In the data rows, the value 500 means zero.
Here are some points, each followed by its number:
372/434/410/652/419/614/356/432/562/510/434/591/561/460/575/532/756/572/828/835/828/521/715/750/688/443/445/421/512/450/657/551/518/472/544/562/600/664/571/637/584/600/586/518/625/530/395/360/279/484/503/283/383/415/560/487/462/570/430/395/548/517/652/402/439/428/416 0
464/331/446/637/400/487/419/542/695/453/688/287/395/475/456/477/586/315/647/378/426/586/709/555/573/640/499/446/615/586/437/449/419/617/238/533/460/464/545/663/668/355/644/523/525/738/365/755/607/265/464/593/535/689/393/495/594/675/544/479/532/600/507/272/343/548/448 1
695/598/506/707/492/558/389/518/385/531/297/600/312/629/657/526/569/532/553/655/630/597/511/413/317/446/595/527/536/396/339/527/439/600/346/487/692/642/324/669/717/576/965/673/517/530/278/404/803/167/448/575/539/432/467/412/527/555/286/668/573/486/447/479/598/405/543 2
599/452/324/709/567/514/424/530/536/680/661/413/486/588/613/700/698/594/855/666/695/419/628/600/767/533/521/482/367/417/495/628/284/463/511/391/419/537/446/535/575/515/601/458/348/632/403/368/257/629/329/415/518/619/522/516/415/550/492/648/702/534/658/495/398/283/478 3
492/543/472/507/601/483/419/531/257/487/643/406/557/460/528/522/549/584/487/465/525/523/390/489/676/474/469/192/253/688/424/431/294/626/406/675/629/511/707/544/588/551/417/768/467/565/418/474/434/649/484/251/455/545/488/332/636/313/403/298/561/467/531/427/676/496/452 4
354/381/511/423/477/618/340/355/668/418/524/596/492/472/449/444/393/487/335/398/541/472/402/595/374/383/363/401/618/687/610/705/642/675/588/547/573/318/581/522/491/407/315/495/403/390/393/528/420/383/648/485/490/523/697/830/740/621/764/397/455/682/506/275/581/564/408 5
160/477/563/551/464/495/450/387/657/453/486/562/531/536/583/487/257/579/522/374/574/422/666/456/397/420/314/483/883/719/346/543/581/694/587/564/429/476/430/430/575/233/447/544/557/395/470/842/327/205/457/538/518/316/600/557/658/525/502/527/537/731/623/283/361/589/358 6
665/702/568/424/551/502/431/451/367/562/114/652/236/552/495/672/294/606/515/701/562/497/383/394/161/519/651/677/497/232/416/398/497/515/457/371/629/775/391/538/628/733/834/570/458/401/441/353/869/345/475/430/506/378/481/454/379/457/371/720/509/385/323/626/652/452/702 7
541/279/312/576/315/578/395/431/428/644/685/573/758/606/640/588/767/514/772/459/576/500/756/558/855/565/570/619/492/368/545/553/485/522/598/457/403/536/533/503/588/520/463/461/469/692/602/371/358/828/499/475/667/551/472/602/344/513/499/558/599/420/587/655/291/344/539 8
670/561/475/422/451/509/542/555/322/338/535/415/471/387/320/419/532/683/317/334/474/603/416/505/521/571/471/442/677/657/530/464/639/426/584/731/674/600/539/549/477/577/325/478/504/744/586/621/858/574/525/481/472/512/424/474/415/419/382/369/574/388/479/531/594/492/548 9
566/538/455/449/404/606/391/530/473/455/426/742/449/375/492/498/521/549/461/573/364/504/319/531/450/410/533/309/308/299/605/497/675/318/389/186/577/248/356/376/339/730/500/592/521/352/473/443/440/668/676/539/604/447/638/663/568/473/802/427/337/503/488/503/701/546/620 10
532/545/698/376/579/365/410/288/607/406/509/424/433/457/430/511/221/439/199/573/536/318/404/471/310/331/502/508/692/598/328/694/407/632/583/705/520/613/623/496/507/265/330/416/598/219/538/631/304/341/440/632/231/515/565/517/636/508/590/497/357/362/335/310/456/502/349 11
558/411/383/497/476/421/459/496/499/622/645/433/633/503/582/634/640/427/627/534/538/221/409/539/682/367/548/492/357/347/667/707/386/441/658/605/550/732/683/553/600/536/450/407/568/541/504/391/243/728/401/424/483/517/472/527/458/692/583/686/675/519/717/562/450/266/578 12
675/506/665/525/462/296/454/546/382/559/299/380/286/621/475/421/393/517/499/460/627/542/530/508/570/640/646/674/622/319/495/538/520/373/529/365/520/541/308/574/554/708/598/541/434/649/681/393/944/373/403/559/604/500/426/492/414/439/488/650/688/401/384/584/581/430/698 13
514/496/423/472/548/562/446/494/488/708/773/488/675/451/605/597/588/376/449/531/483/324/389/656/611/427/512/491/280/477/560/706/467/586/629/572/409/583/584/361/502/546/432/522/580/527/405/471/360/761/403/299/339/395/508/507/566/568/585/420/517/516/759/509/717/399/520 14
634/536/801/585/580/600/490/472/380/504/463/480/412/631/517/434/507/573/388/774/631/755/771/410/466/623/519/541/510/233/243/361/412/523/535/504/474/622/373/617/603/417/473/441/410/349/467/189/613/336/301/557/606/565/461/447/546/430/391/545/495/289/237/662/527/588/523 15
482/478/302/536/541/538/363/387/300/553/736/443/435/614/558/793/624/575/579/540/531/608/355/540/568/484/478/461/308/583/476/618/441/602/628/378/385/568/524/452/554/633/653/482/372/529/259/497/568/606/510/444/510/626/697/489/451/490/382/497/419/496/531/405/446/461/296 16
388/690/747/403/645/314/460/357/312/498/180/428/457/551/575/514/370/467/714/784/612/536/616/418/504/642/440/655/493/326/567/484/325/478/594/448/374/480/425/523/464/442/568/478/419/358/645/385/735/445/559/472/771/534/583/479/580/510/265/580/600/569/566/514/629/450/647 17
530/440/557/505/427/606/540/453/475/329/472/619/506/505/468/472/412/594/461/424/453/544/506/632/574/642/500/188/547/468/674/397/464/380/392/427/585/329/667/634/401/577/505/589/571/513/469/382/452/509/603/445/440/623/480/430/435/445/363/355/537/460/546/504/540/463/554 18
478/451/477/353/495/231/442/500/796/691/749/456/708/612/516/463/667/361/460/635/303/262/529/592/434/459/564/493/374/460/512/587/344/551/313/732/540/625/648/552/531/336/402/359/722/502/533/556/257/599/437/491/289/615/326/578/596/645/716/445/424/394/440/420/495/506/546 19
369/454/536/581/471/651/679/725/757/731/781/544/829/583/547/375/789/379/748/519/568/628/727/396/621/419/439/466/531/595/489/308/511/635/310/680/411/455/609/486/611/266/390/480/511/555/461/492/401/369/499/412/624/584/447/474/601/547/553/349/415/488/420/353/260/582/372 20
512/389/374/462/418/389/424/454/461/597/590/357/585/474/625/646/636/438/697/613/591/294/462/588/707/352/613/488/381/367/628/779/468/525/714/607/498/608/656/516/498/529/533/440/534/564/604/484/314/818/520/522/504/563/532/509/408/575/490/561/551/424/695/500/461/264/574 21
421/519/350/537/336/393/520/530/620/615/510/494/404/450/475/383/456/518/826/467/227/386/796/439/446/502/582/539/549/620/703/670/837/969/694/780/786/662/752/717/688/592/474/521/472/499/500/694/316/478/526/474/667/482/176/574/356/551/555/591/471/661/575/473/324/592/641 22
617/499/354/410/512/492/467/472/381/524/594/431/709/427/636/599/782/471/472/681/663/384/388/602/539/395/463/578/430/447/567/630/388/407/697/668/463/666/618/562/467/545/502/360/605/609/483/493/441/683/442/448/395/525/580/568/412/707/418/408/473/450/697/488/613/452/475 23
401/614/740/534/543/462/427/538/410/581/213/546/404/526/566/279/598/301/467/652/720/524/514/504/525/413/474/386/471/419/640/458/509/501/546/670/708/578/499/714/565/565/692/640/504/396/522/293/663/233/567/406/550/497/627/414/537/479/326/389/514/512/453/360/640/405/424 24
437/428/466/389/483/246/559/479/599/492/578/274/428/501/328/395/555/402/328/459/242/493/508/663/500/507/689/576/451/716/667/683/578/693/483/686/452/609/603/517/448/409/469/414/600/452/542/714/462/477/546/613/287/629/366/433/516/622/622/494/325/469/383/468/423/590/499 25
403/475/640/630/487/534/631/669/648/471/569/392/582/470/638/617/538/551/725/292/370/551/521/435/561/538/272/401/581/363/599/386/582/321/408/313/575/382/305/459/371/422/586/582/573/493/472/413/422/367/394/657/567/294/452/482/640/438/680/509/608/644/699/492/279/332/493 26
429/378/555/428/431/533/370/275/546/423/538/544/495/545/398/520/409/553/405/519/599/600/655/357/398/420/402/579/697/545/199/451/468/622/518/607/457/553/526/489/613/275/390/572/584/493/656/636/355/341/430/547/404/433/492/530/539/395/585/454/400/358/251/477/287/609/390 27
366/544/445/589/587/719/534/457/406/543/506/576/411/508/505/522/523/458/437/556/520/602/459/752/620/498/565/441/344/552/669/542/523/444/669/300/312/431/488/473/437/757/601/465/493/460/394/493/533/636/695/391/474/567/601/453/340/511/457/346/320/515/543/436/522/491/354 28
656/521/450/552/547/566/498/623/622/442/766/314/508/559/519/546/759/466/541/526/396/624/554/451/380/655/442/474/563/562/530/521/459/548/392/522/303/337/440/569/456/388/427/252/342/683/299/555/645/265/336/485/445/675/253/499/358/646/504/430/493/714/550/534/640/740/546 29
Which five points above are nearest to each new point, looking only along the 7 directions in which the numbered points spread most? Their numbers follow each, smallest number first.
562/502/601/393/574/515/617/598/639/391/378/427/416/473/378/690/266/471/547/386/338/434/220/391/394/569/414/510/502/291/602/496/626/284/482/211/465/426/352/370/445/563/503/391/418/431/565/335/660/539/414/626/458/391/605/485/549/491/732/683/612/439/439/539/399/403/584 10 13 17 18 26
527/707/539/395/746/584/519/524/428/700/547/489/504/452/353/639/608/508/600/716/784/591/475/516/651/521/456/735/572/504/584/438/450/383/616/511/245/576/441/431/514/584/368/390/453/527/536/491/727/470/465/239/389/375/498/423/311/540/369/455/525/574/613/544/653/468/404 16 17 18 23 28
523/623/687/520/570/196/496/479/329/588/275/374/422/537/607/394/537/565/791/680/692/542/724/441/618/465/420/552/378/332/575/451/435/516/647/501/461/398/389/560/447/527/438/569/372/411/712/395/686/511/554/558/834/591/488/574/566/542/352/543/615/563/521/493/511/362/587 2 13 15 17 24
470/538/618/510/627/444/247/275/605/403/535/429/288/544/380/566/254/478/325/576/608/479/532/457/343/488/392/470/656/607/160/570/346/719/450/528/439/573/469/554/587/298/487/572/486/407/560/696/420/335/544/730/398/617/599/507/556/406/502/530/478/484/297/307/352/562/277 5 6 11 15 27
606/480/531/615/572/656/487/600/436/471/793/389/505/450/486/493/538/538/352/270/378/535/447/508/666/621/522/247/471/717/536/570/455/633/428/520/612/397/527/482/458/416/365/634/401/605/285/435/491/547/395/408/473/577/442/390/592/334/446/327/585/495/614/520/647/540/523 4 16 18 28 29
421/201/361/586/275/475/637/580/425/341/437/454/644/515/570/499/660/514/464/176/433/701/370/393/525/422/385/460/435/430/447/436/875/454/546/338/562/429/374/408/512/578/833/676/667/679/566/490/520/568/461/667/591/384/620/365/489/378/455/438/320/299/323/577/173/460/403 16 18 26 28 29
442/348/385/436/346/482/561/440/545/455/586/361/491/559/298/366/669/467/477/474/381/791/726/478/485/502/528/575/354/547/443/374/569/663/458/706/523/715/652/613/635/457/559/376/492/582/497/553/408/450/467/541/509/682/386/542/450/543/593/537/377/451/317/594/247/690/486 1 9 19 25 29
334/457/445/530/428/559/599/624/733/609/666/683/588/701/552/406/611/492/385/499/260/467/440/612/334/463/489/298/199/614/579/421/561/557/504/496/373/326/534/369/379/615/352/391/432/495/411/581/442/512/630/376/504/700/557/561/521/713/796/466/353/690/506/387/535/741/427 5 14 16 18 28
368/435/606/534/417/336/555/589/602/475/587/502/580/593/662/599/475/694/740/508/395/415/610/364/568/543/345/293/376/218/451/464/525/377/669/265/482/376/390/377/338/553/387/496/481/409/650/485/239/598/400/639/644/446/490/484/486/423/667/602/575/556/567/537/371/444/514 3 8 10 18 26
375/543/407/421/506/706/333/388/591/574/438/822/428/428/437/408/338/484/328/496/514/482/401/573/287/306/523/505/570/649/560/667/674/667/490/509/640/442/589/524/574/496/407/599/434/230/353/585/328/334/731/418/443/364/601/708/553/491/659/441/408/722/533/415/714/690/463 5 6 18 27 28
439/294/321/481/419/619/498/355/424/491/583/587/602/526/474/370/453/440/278/196/527/633/389/462/385/338/381/587/439/672/255/420/545/613/560/437/366/393/522/318/554/369/424/524/419/471/486/666/544/663/703/673/578/457/679/637/541/401/537/385/286/575/394/505/468/772/476 5 9 18 27 28
414/493/681/382/587/399/420/309/636/416/513/462/425/460/390/529/250/433/187/582/548/346/377/483/317/327/470/518/651/571/339/610/329/552/517/640/433/549/629/479/470/270/357/468/618/245/591/673/354/400/509/661/262/438/534/502/578/479/571/515/416/466/409/356/473/521/347 5 11 19 25 27
412/369/542/426/484/538/359/291/554/414/542/529/495/539/378/432/359/547/318/494/588/548/604/359/397/430/388/599/731/584/292/494/505/663/535/632/458/598/579/532/618/329/420/557/543/371/565/584/373/352/515/650/509/483/522/584/546/394/565/452/428/395/243/461/271/610/337 5 6 11 25 27
610/461/508/599/548/624/437/571/382/488/785/418/539/475/529/531/544/549/382/283/405/559/429/525/647/672/564/278/502/745/557/574/403/575/389/489/600/336/478/437/464/405/337/600/371/599/245/457/456/551/396/445/465/584/421/454/609/326/436/344/585/514/632/519/654/490/518 4 16 18 28 29
434/761/813/521/771/415/574/480/407/564/223/480/412/478/535/418/340/377/589/650/540/426/546/374/407/630/347/561/431/242/524/307/309/466/555/476/386/482/445/503/459/486/545/487/416/394/642/477/778/453/514/371/617/369/471/430/472/449/222/559/647/662/661/641/754/509/656 2 7 13 15 17
316/603/708/526/659/577/531/380/716/448/400/623/422/517/450/536/45/493/484/514/458/351/557/417/310/560/332/505/700/541/308/446/412/628/586/378/280/391/544/412/482/370/475/507/525/343/578/703/351/333/477/435/438/322/530/429/420/377/419/508/493/673/626/506/525/742/555 5 6 11 26 27
536/571/445/360/512/516/553/567/631/541/332/702/414/475/433/727/269/543/553/503/351/440/260/392/350/568/582/636/509/327/522/487/614/293/401/135/552/526/310/329/414/663/603/460/451/349/490/367/628/590/561/643/555/361/654/534/541/502/665/676/434/292/372/498/422/366/568 10 13 17 18 26
432/357/457/450/401/310/495/572/551/406/427/319/679/411/705/504/643/396/468/438/478/380/288/609/547/368/469/454/330/325/428/536/474/273/373/440/635/506/490/480/547/587/719/662/785/576/534/405/301/659/384/630/398/373/644/450/699/469/645/382/368/279/478/407/412/275/481 14 16 18 23 28
252/579/657/488/621/597/532/372/722/498/423/630/492/631/460/521/30/503/503/484/459/366/570/408/315/619/313/554/734/496/302/415/403/595/586/358/300/449/549/453/533/354/451/480/515/316/534/720/345/336/517/449/451/318/542/442/465/385/383/518/506/680/647/540/548/712/524 5 6 11 26 27
557/529/345/444/325/457/497/597/682/636/475/511/303/463/296/449/394/474/688/470/316/372/610/487/424/504/793/676/596/555/547/514/633/533/312/439/478/537/424/497/600/563/352/347/390/478/478/640/532/561/712/700/755/706/423/650/403/658/779/761/560/582/425/507/431/582/629 1 9 22 25 26
403/487/529/555/533/466/600/580/773/561/509/528/391/618/328/368/560/485/405/524/246/428/530/540/290/424/505/405/360/646/676/511/591/559/444/584/436/459/496/547/391/492/417/374/500/366/496/580/409/340/607/468/324/667/375/454/395/649/665/522/383/583/387/472/440/699/451 5 9 18 25 27
491/401/437/426/343/452/565/600/481/445/434/537/499/341/621/629/566/479/524/436/458/526/319/525/508/312/702/456/488/373/425/569/553/300/313/374/744/544/545/517/623/611/760/627/672/330/356/497/358/529/554/756/528/315/566/434/577/449/536/486/296/291/459/394/416/288/498 10 16 17 18 28
